In the rows, zero is written as 128.
Named moves (each a turn or a mirror), then the moves between two rows, first move first; the first pair answered:
move kam:
[129 124 137 138 134  94 130 110 145 131 131 188 148 130 105  88 137 115
 170 133 107 168 123 111  94 124 140 140 117] |-> [101 126 136 165 122 101 153 162 100 106 126 114 125 127 126 101 126 114
 138 105 158 180 110 155 125 130 128 165 117]
[108 118 120 174 145 116  92 186 127 100 105 100 118 128 116 120 155 124
 140 109 152 124 136 153 132 162 107 157 120] |-> [130 115 123 146 151 112  73 140 168 119 110 161 136 134  95 106 162 124
 165 134 111 115 145 117 100 157 118 134 120]
[135 129 152 107 145 122 157 117 140 156 136 216 132 179  94 131  82  87
 130 143 121 182 120  89  75 110 130 114 125] |-> [102 137 143 142 130 130 189 171  85 125 132 128 109 172 119 143  71  93
  97 108 178 198 102 137 112 119 115 142 124]
[111 139  95 129 144 123 111 147 175 140 132 163 151 117 103 117 132  83
 169 128 137 143 133 144 139 127 105 122 106] |-> [ 98 140  94 139 140 126 119 167 152 128 131 132 140 117 111 120 130  82
 156 115 159 148 127 161 156 130 102 133 104]
move kuze:
[140 124 119 106 131 149 143 121 148 113 126 132 126  90  97 150 110 143
 134 145 155  88 136 116 121 156 143 146  99] |-> [141 124 121 108 124 146 154 106 150 124 125 161 136  99  96 147 110 135
 137 149 141  94 136 106 106 140 147 142 100]
[101 117 122 166 147 135 119 170  94 147 114 126 148 141 145  94 152  95
 145 125 152 110  97 151 129 136 108 154 116] |-> [108 115 117 148 155 143  91 168 116 141 113 100 134 125 139 104 147 107
 145 129 153  90 108 150 145 152 107 148 109]
[123 134 128 133 123 134 146 128 115 135 133 116 128 135 142 138 122 119
 116 126 137 143 135 120 126 123 116 125 133] |-> [123 137 125 130 126 137 139 129 118 131 132 107 122 132 140 136 119 121
 116 123 142 136 136 125 130 127 112 128 130]
move riz:
[147 136 134 100 131 166  68  98 164 133 151  92 100  89 123 145 114 149
 115 142 127  92 139 120 160 151 118 104 123] |-> [ 94 124 134 175 138 140  98 187 106 109 124  85 127 118 128 109 137 115
 136  97 153 141 107 164 158 148 118 159 116]
[150 136 126 103 143 128  90  90 161 139 124 138 118 121 115 124 126 137
 147 134 100 116 147 107 123 150 130 107 131] |-> [110 133 129 161 141 106 127 159 104 125 108 133 135 147 123 100 141 109
 153  98 123 158 121 142 119 138 129 149 128]
[131 112 104 128 171 113 104 156 135 125 111 124 153 121 110 123 139 130
 146 111 120 118 120 124 124 120 122 142 113] |-> [136 125 117 138 138 117 172 144  97 141 126 133 143 136 136 143 123 127
 103 114 138 141 120 121 112  89 120 126 132]
Then:
Each pair is 2 to 3 moves apart.
[158 117 119 112 134 139 142 109 123 135 118 180 139 143 113 143 150 113
 155 135 123 167 132 107 122 120 118 106 152] |-> [171 124 119  95 129 152 146  95 124 136 128 152 119 132 123 166 138 125
 131 143 134 151 140 105 136 125 111  94 157]
kam, riz, kuze
[157 135 115 144 145 121  96 172 144 113 106  89 119 100 110 141 155 141
 187 106 113 103 132 124 132 150 137 145 128] |-> [145 133 118 164 137 117 119 191 116 113 105  89 125 109 117 139 158 134
 182  96 125 122 121 136 129 143 137 155 128]
riz, riz, riz
[125 115 132 104 120 136 138  99  89 130 131  78 130 109 110 138  92 153
  94 138 139 129 137 138  91 124 106  84 132] |-> [119 117 138 124 112 124 162 105  76 138 129 111 148 128 108 125 100 140
  99 132 131 153 131 133  75 107 108  90 138]
kam, kuze, kuze
[131 164 134  98 113 153 110 109 129 130 134  68 128 142 164 202 129 146
  92 136 127  98 158 135 157 146 158 116 130] |-> [125 163 152 129  96 137 170 107  97 152 138 143 157 177 169 180 135 122
  90 139 111 140 148 125 118 106 164 114 146]
kuze, kuze, kuze
[130 125 131 135 115 126 144 137 105 135 139 113 124 133 146 141 133 136
 112 127 141 149 129 127 124 113 130 127 126] |-> [137 129 128 121 119 134 119 129 126 131 140  97 115 120 141 145 129 145
 113 129 143 133 135 125 136 123 129 125 123]
kuze, kuze
[ 90 122 126  87  92 150 230  98 120 140 177 129 110 173 168 125 119 124
  82 102 131 112 128 123 187 129 114 155 164] |-> [ 82  95 108  89 156 124 121 123 188 121 141 156 146 164 121  72 163 112
 178  93  90  93 125 113 183 171 130 184 134]
kuze, kam, riz
[102 134 147 175 131 139 156 143  98 111 116  98 115 115 124 125  99 138
 120 109 157 159 115 142 141 124 146 142 124] |-> [138 127 142 123 148 142  99  85 164 130 123 142 124 102  97 125 103 149
 150 142 107 127 132  98 124 135 153 115 118]
kuze, kam
[113 114 134 132 161 144 124 144 108 156 155 148 182 134 110 146 115  93
 132 131 103 148 122 134  96 154 146 108  84] |-> [104 113 127 136 162 153 114 164  98 141 155 101 165 122 118 157 111  98
 122 117 125 143 117 150 121 169 140 117  82]
kam, kuze
[102 125 121 165 136 133 119 172 124  97 101  70 131 125 133 104 130 126
 143 102 154 132 115 154 147 156 127 161 115] |-> [ 99 133 130 169 119 135 155 169 102 105 111  79 127 136 148 116 123 124
 122 102 163 145 111 154 141 139 123 156 123]
riz, riz, riz
